[[128 128 150 126 129 129]
 [151 148 127 149 127 127]
 [129 148 128 127 129 129]
 [127 128 149 127 148 148]
 [128 129 131 128 148 148]
 [129 149 128 130 148 148]
 [127 127 131 128 128 128]
 [128 128 150 128 127 127]
 [149 148 127 129 128 128]
 [127 127 149 128 149 149]
 [127 128 128 127 129 129]
 [149 149 128 150 129 129]
 [127 150 129 127 128 128]
 [128 152 127 130 127 127]
 [130 128 148 129 129 129]]
Counting starts at 0.
The entry at row 0, column 0 -> 128
Give the smallest entry.
126
Give the bottom-right entry.
129
Give the maximum.
152
Give the entry just right of the largest entry.
127
Give the entry at row 0, column 1.
128
The entry just left of 126: 150
The entry at row 1, column 0 is 151
Give the entry at row 2, column 0.
129
Give the entry at row 2, column 2.
128
Give the bottom entry of the column that holds the largest entry.
128
Give the entry in row 1 and column 2.
127
The bottom-left entry is 130
Give the entry directly below the smallest entry.
149
The entry in row 1 and column 1 is 148
The entry just left of the largest entry: 128

M =
[[121 133 128 127 139 114 128 139 116]
 [113 115 125 136 131 146 118 145 121]
 [146 119 120 146 129 124 138 129 125]
 [123 118 124 123 120 124 133 139 150]
 [123 139 126 136 111 117 139 137 124]]
Indices start at 0.
Read off the bottom entry of the column that holds the smallest entry.
111
Read off the entry in row 1 and column 0.
113
The entry just left of the largest entry: 139
The entry at row 0, column 1 -> 133
Read off the entry in the bottom-right corner.
124
The bottom-left entry is 123
The top-right entry -> 116
The top-left entry: 121
The entry in row 2 and column 0 -> 146
The maximum -> 150
Read off the median of all entries.
126
Read off the entry in row 2 and column 2.
120
The entry just left of the centre entry: 146
Read off the entry just left of 137.
139
Read off the entry directly above the centre entry.
131
The entry at row 2, column 1 -> 119

X =
100,145,116,135,136
100,145,115,136,132
100,133,136,152,112
100,140,136,137,101
100,146,120,126,152
100,141,120,133,123
100,122,150,132,118
100,117,145,136,133
100,131,123,125,151
100,135,137,150,105
100,145,115,136,133
100,127,130,141,139
100,131,134,151,124
100,133,111,133,133
100,139,124,129,127
Report the largest entry in the first row.
145
The top-right entry -> 136
The last entry, reading row by row: 127
Report the entry in the top-left corner.
100
The 4th entry, reading row by row is 135
Report the bottom-left entry.
100
Report the entry directly above the centre entry.
150
Report the second entry on the diagonal from the top-right corner.
136
The smallest entry in the last column is 101
Report the 2nd-last entry, reading row by row.
129
The second entry on the main diagonal: 145
Report the largest entry in the last column.
152
Report the entry just right of 140.
136
Report the 3rd entry on the diagonal from the top-right corner.
136

Read these off the row that follows.
1) Which number is the third smallest entry?
2) Which number is the first entry?
3) Which number is the entry just right of 103?
array([103, 125, 142, 133])
1) 133
2) 103
3) 125

103,128,144,117,125,110,152,153,129,149,145,150,98,154,117
Find the last entry.
A: 117
The 2nd entry: 128
The first entry from the left: 103
The third entry from the left -> 144

W =
[[124 130 125 127 133 125 130 128 130 128]
 [124 131 125 126 133 128 130 127 129 128]
 [121 130 123 133 130 107 135 133 129 130]
 [125 130 126 129 131 121 131 129 128 128]
 [130 127 128 128 126 128 128 128 128 128]
 [117 134 121 125 139 122 132 127 130 128]
 [127 130 127 124 133 137 126 124 129 127]
 [126 128 127 130 128 121 130 130 127 129]
 [117 134 121 127 138 119 133 128 131 128]
 [117 134 121 128 137 116 133 129 130 128]
 [131 124 130 134 120 116 130 134 126 130]]
Counting starts at 0.
The bottom-left entry is 131
The top-left entry -> 124
The entry at row 0, column 2: 125
Read off the entry in row 2 and column 0.
121
Read off the entry directly below the largest entry.
133
Read off the entry just right of the largest entry.
122
The entry directly above 138 -> 128
Read off the entry in the bottom-right corner.
130
Read off the entry just right of the smallest entry.
135
Read off the entry in row 1 and column 1.
131
The entry in row 0 and column 1 is 130
The entry in the top-right corner is 128
The entry at row 1, column 0: 124
Read off the top entry of the column that holds the largest entry.
133
The bottom entry of the column that holds the smallest entry: 116

Read these off the table that follows. Indices start at 0.
1) Report the entry just right of 140.
2) Report the entry in the bottom-left corner.
3) Report the top-left entry.
4) Report the entry at row 2, column 0.
5) Report the entry directly above the largest entry.
6) Report the entry in row 1 and column 0.
7) Report the entry directly below the smallest entry.
8) Report the entry at row 2, column 1.
125,134,124,131,128,121,135,121,126,117
124,129,127,126,127,124,135,118,124,116
123,133,124,129,127,118,133,120,127,119
130,127,126,130,128,120,133,123,123,119
126,130,125,129,126,122,132,121,124,120
128,127,123,130,131,116,133,122,124,119
116,142,122,125,120,120,137,111,121,127
128,134,124,133,116,130,122,129,126,155
127,129,127,129,129,125,133,123,126,123
136,130,116,136,120,113,139,117,123,128
114,137,125,134,142,124,117,139,136,129
120,141,116,116,119,114,130,132,140,134
118,134,139,138,125,134,121,123,112,133
1) 134
2) 118
3) 125
4) 123
5) 127
6) 124
7) 129
8) 133

A =
[[122 109 108 144 117 125 146 148]
 [125 152 139 112 131 124 113 115]]
The entry just right of the largest entry: 139
Find the top-left entry.
122
The top-right entry: 148
The 5th entry, reading row by row -> 117
Find the 4th-last entry, reading row by row.
131
The first entry of the largest entry's row is 125

Questions about the array below.
1) Which number is the fifth entry from the end, reading row by row?
2) Which number is the entry in the bottom-right corner?
3) Which number is the entry in the top-right corner?
4) Which number is the entry directly above the smallest entry?
5) Which number is the second entry on the main diagonal?
6) Which number is the top-left entry?
7) Which number is the smallest entry?
8) Which number is the 2nd entry on the diagonal from the top-right corner?
[[123 148 136 118 129 150 115]
 [117 134 140 107 115 146 128]
 [108 109 133 126 118 120 145]
 [120 121 140 153 110 133 130]
 [ 98 133 140 136 128 139 126]
 [117 134 118 113 154 120 127]
 [100 124 141 124 118 137 134]
 [116 128 118 111 151 116 133]
 [115 122 133 100 119 133 138]
 [105 129 139 151 126 134 125]
 [116 120 127  99 127 125 140]
 [123 150 132 119 138 146 113]
 [119 148 126 119 148 137 115]]
1) 126
2) 115
3) 115
4) 120
5) 134
6) 123
7) 98
8) 146
